[[ 36  55  92  76 -18]
 [  7 -12  42  99 -45]] value 55

[[  8  33   8 -23 -34  37  48]
 [ -3  15  -7 -33  16  81   8]
 [-26  66 -32 -16  18 -11  -4]] value 33

[ 13  46 -84 -40  -1] value 46

[ -19  -17 -105    0    7] value -17

[-1 -3  1 99] value -3

[-37  31  82 -76] value 31

[ 102  -45  -68  -85   67  -75 -107] value -45
---
[1.7, 0.7, -1.0, -0.4] -> -1.0

[[-16.590, 16.671, -2.937, -10.545, 16.180, -8.435, -15.989],
 [-7.908, -6.497, 2.586, -6.184, 13.652, -7.145, -20.113],
 [-14.679, -15.418, 0.345, -2.808, 9.483, -2.891, -2.249]] -> 0.345

[-144.916, 68.843, -68.140, 136.659, 5.697, -65.271] -> -68.140

[[-0.183, -0.122, -0.183, -0.182, -0.015, -0.208, -0.086],
 [0.109, 0.021, -0.155, -0.045, 0.149, 0.064, -0.199]] -> -0.155

[-185.982, 108.156, -59.675, 37.070, -104.264, 42.941, -12.258] -> -59.675

[3.2, 13.9, -18.3, -4.9, -12.5, -1.4] -> -18.3

[0.72, -1.71, 0.20, 1.44] -> 0.20

[[7.494, -1.294, -10.522, -4.880, -8.984],
 [-6.567, -17.879, 11.085, 4.451, 7.302],
 [21.213, -15.579, 13.916, -14.881, 21.453]] -> 13.916

[12.923, -9.844, -4.440, -12.283] -> -4.440
---
 -5.26   15.04  -13.49    0.85  -11.49    2.90    0.62
  1.48   -2.72    2.78    2.82    0.60    1.70   -3.33
==> 1.48

 -9.6    1.0  -13.8   -8.4  -16.3    5.3    3.4
-12.3  -10.2  -17.7  -13.1   -1.8   12.2  -12.6
==> -12.3

  47.0     9.4  -112.7   166.2  -126.7
   6.5    40.5   -70.2    97.6   -87.0
==> 6.5

 19.27  -12.52    9.33   20.96   10.46   15.17
  8.20   10.67    4.83    3.42    2.88    8.46
==> 8.20

 153.6    16.6    74.1    92.1    -1.4   -63.9    10.0
  48.1    -5.6  -140.1   -64.5   -14.4   145.5    41.0
==> 48.1

-0.19  -0.02   0.12   0.12
-0.02   0.18   0.20   0.06
==> -0.02
---
[[ 14  15  55 -46  84 -20  33]
 [-74 -39  23  49  75  10  18]
 [ 89   4  27  31 -90  24  26]] >> -20

[[ -10  -22   17   -3  -18    2  -23]
 [  35  -52   22   -4  -59   12 -109]
 [  -7   17   13  -23   13  -14  -23]] >> 2

[[ 57 -83 -10  34]
 [ -3  41  19 -21]
 [ 42 -14  -4  -2]] >> -10

[[ -31   11   -7    4  -57   31  -23]
 [ -15    1   -4  -27   27   -2  -33]
 [ -89 -104   26    1  -52   31    3]] >> 31

[[ 16  33 -68   7]
 [ -5 -61  29 -17]
 [ 49 -47  91 -23]] >> -68

[[ -8 -28 -51 -15  -8 -70  93]
 [-48 -13   6  38  -6  31  -8]
 [-28 -24   8  44 -25  59 -23]] >> -70

[[101  56 -55  57  36]
 [-70 -80  18  -6 -28]
 [  2  83  37 -68   4]] >> 57
---
[-19 -35  -7   7 -16 105]
-16

[-88 -65 -17 -44 100  -2  63]
100

[ 34 -61  39 -49 -54  82]
-54

[  39   -5 -108  -21    4]
4

[-57   7 102   2  -5]
-5

[-64 -36 -81   9  14 -59 100]
14

[[-11  -9 -20  12]
 [-10  -9   9  -1]
 [ 81  17 -14  13]]
-10
---
[[109  46 -49 -11  94 -34]
 [ 18  18 -63 -37   9 -50]
 [ 66 -18  31 108  59  24]] | 9

[[ 37  32  45 -40  81]
 [-23 -16 -38 -27  15]] | -40

[[  93  -67  -13  103]
 [  55 -103  -10   81]] | -13

[[ 80 -31   0 -41  -2]
 [ 85  30  -5  82  -1]] | -41

[[-33  14 -38 -75  43 -25]
 [-20 -52  51  42 -82   5]] | 43

[[ -3  50 -16 -82]
 [ 46  70   7 -62]
 [ 28 -55 -41  12]] | 7

[[-15  23  47  42]
 [-42 -15  48 105]
 [-48 -37   5  86]] | 48
---
 85  109  200   46  148  159
 84  114  201   50  147  161
-> 159

216  301  597  275  534
519  529  488  592  760
261   58  533  247  321
-> 760

7192  3264  5660  8670
2685  2696  4365  3753
1863  2350  4409  3303
-> 3753

-40   38   13  -16   22   -6   -2
-26   32   13   -9   22   -2    0
 34   14   13   14   12   11   11
-> 0

102  200  206  144  104
126   69   61    5  119
-> 104

-596   355   649   358
 926   137   715   143
-> 358
---
array([ 14, -69,  42, -70, -47,  85, -76]) ⇒ 14, -76

array([ 76, -75,  20,  32,  46, -33,  99]) ⇒ 76, 99

array([[  88,  -98,  -15,   -9],
       [  91,   74, -108,  -33]]) ⇒ 88, -33

array([-36, -68,  -4, -34,  81,  45, -48]) ⇒ -36, -48

array([[ 42, -44, -12,  74,  -2,   8,  89],
       [ 44, -31, -53,  62, -43,  10,  91],
       [  4, -24,  52,  29,  53,  -1,  13]]) ⇒ 42, 13

array([   4,    9,  -32,  -19,   19,  108, -102]) ⇒ 4, -102
---
Q:
[[ -36   31   70  106    1]
 [-103   51  -17   44   46]]
A: 70

Q:
[[ -8   1   9  -7   5]
 [ 92 -59 -64  86 -54]
 [ 13 -16 -21  34  10]]
A: 86

Q: [-9 -6 91 45]
A: 45

Q:
[[-66 -41 -70  15  83]
 [-45  61  33 -44  79]
 [-54  -8 -19 -55  -8]]
A: 79

Q:
[[-17 -20 -52 -21]
 [ 39   7 -97  11]]
A: 11

Q:
[[ 39  48  15  50 -87]
 [-32 -36 -12 -39  73]]
A: 50
---
-18    0  -31  -61   -6   33   23
 63  -16  -13   67   84   25  -21
 47   25   12  -48   44  -31   41
>> -6

 93   47  -11  -11    0   22
 32   19  -45   -3    3   24
 84   23  -36  -27    6  -27
>> -11

 22  -13   -4  -24    7  -17    8
 43   14  -13  -13  -28  -39   23
 67   25    5   16  -81  -27  -20
>> 7

 -96   -96    87   -29   -24    83
 -79   -38   -69    46    41     7
 -35   -55    77   -93   -72  -107
>> -29

 28   80   32   52
-36   32  -48   89
 82  -44  -72   13
>> 80

 13   12    9  -70
-58  -21   17  107
  7    8   -2  -27
>> 12

   9    25    -2   -63    29
 -27   -17    24  -101    -2
  42   -24     3    76    -2
>> -2

-70   40   46   62  -71
 55  -82   41   14   77
-39   78  -75  -17  -77
>> 46

  -2    51    63    64     5    16  -107
 -83   -38    50    81     0   -48   -28
  54   -14   -30     5   -16   -13    89
>> 5
---
[  -3   78 -101   36] gives -101
[-56 -51 -49   3  86 -22] gives 86
[-54 -20  81 -29  34 -62] gives 34
[ 76 -79   1  66 -91  64] gives -91
[  0   6  91 -68] gives 91
[108  -5  55 -11] gives 55
[ 22  55   2  -2 -35  79] gives -35
[-32  49  88 -28] gives 88
[-87   0 -96  12  28 -18] gives 28
---
-30,54,106,-44,80 Out: 54

-9,93,-96,-72
26,57,64,-85
41,80,36,-67
Out: 80

99,64,0,42,95 Out: 64

41,58,-77,-59,-8 Out: 58

64,-89,74,43,-3,-37 Out: -89

-38,89,21,-24,-63,-70,-27
0,-67,-37,36,21,44,-7
Out: -67

13,88,-9,40,23 Out: 88

4,-12,-44,14,31,-7,-17
57,61,16,-11,12,-25,83
-27,-11,84,18,-4,-30,-7
Out: -11

-23,24,-43,109,-40,-46 Out: 24

-42,78,95,-59 Out: 78
---
[[-12  12 -70  27 101  23]
 [ 15  34  -3 -32  44  19]] >> 15

[[97 71 55 44]
 [35 40 35 62]
 [45 43 27 63]] >> 45

[-29  68 107 -14 -10  78 -23] >> -29

[-83  21  78 -97] >> -83

[[-68  47 -78  55  29]
 [ 15  21  -9  -6 -34]] >> 15

[[ 17 -96  55 -24 -82]
 [-52  58 -46 -39 -39]
 [ -8  33 -27 -30 -15]] >> -8

[[  1  94   4  28 -24]
 [ 26  42  55  22 -53]
 [-35 -47 -76 -27  72]] >> -35

[[-92  45 -54 -39 -72  -2  15]
 [-45 -48 -28  27  11 -15  12]] >> -45
---
array([-45, 105, -95,  76]) out -95

array([[  52,  -96,   14,  -11, -109],
       [   8, -107,   14,    4,  -31]]) out 4

array([[ 16, -41, -45,   4, -25],
       [-19, 101, -11, -32, -15]]) out -32

array([ -67,   88,   38,  -23, -104]) out -23

array([[  20,   11,    2,    7,   28],
       [  33,   34,  -45,   31, -100],
       [ -44,   17,   -6,   17,  -79]]) out 17

array([[  1, -12,  -5,  11,  -1,  -2],
       [-12,   4, -58,  -8,  77, -65]]) out 77

array([ 0,  1, 94,  4,  2, 20]) out 2

array([ -85,   98,   95, -101]) out 95
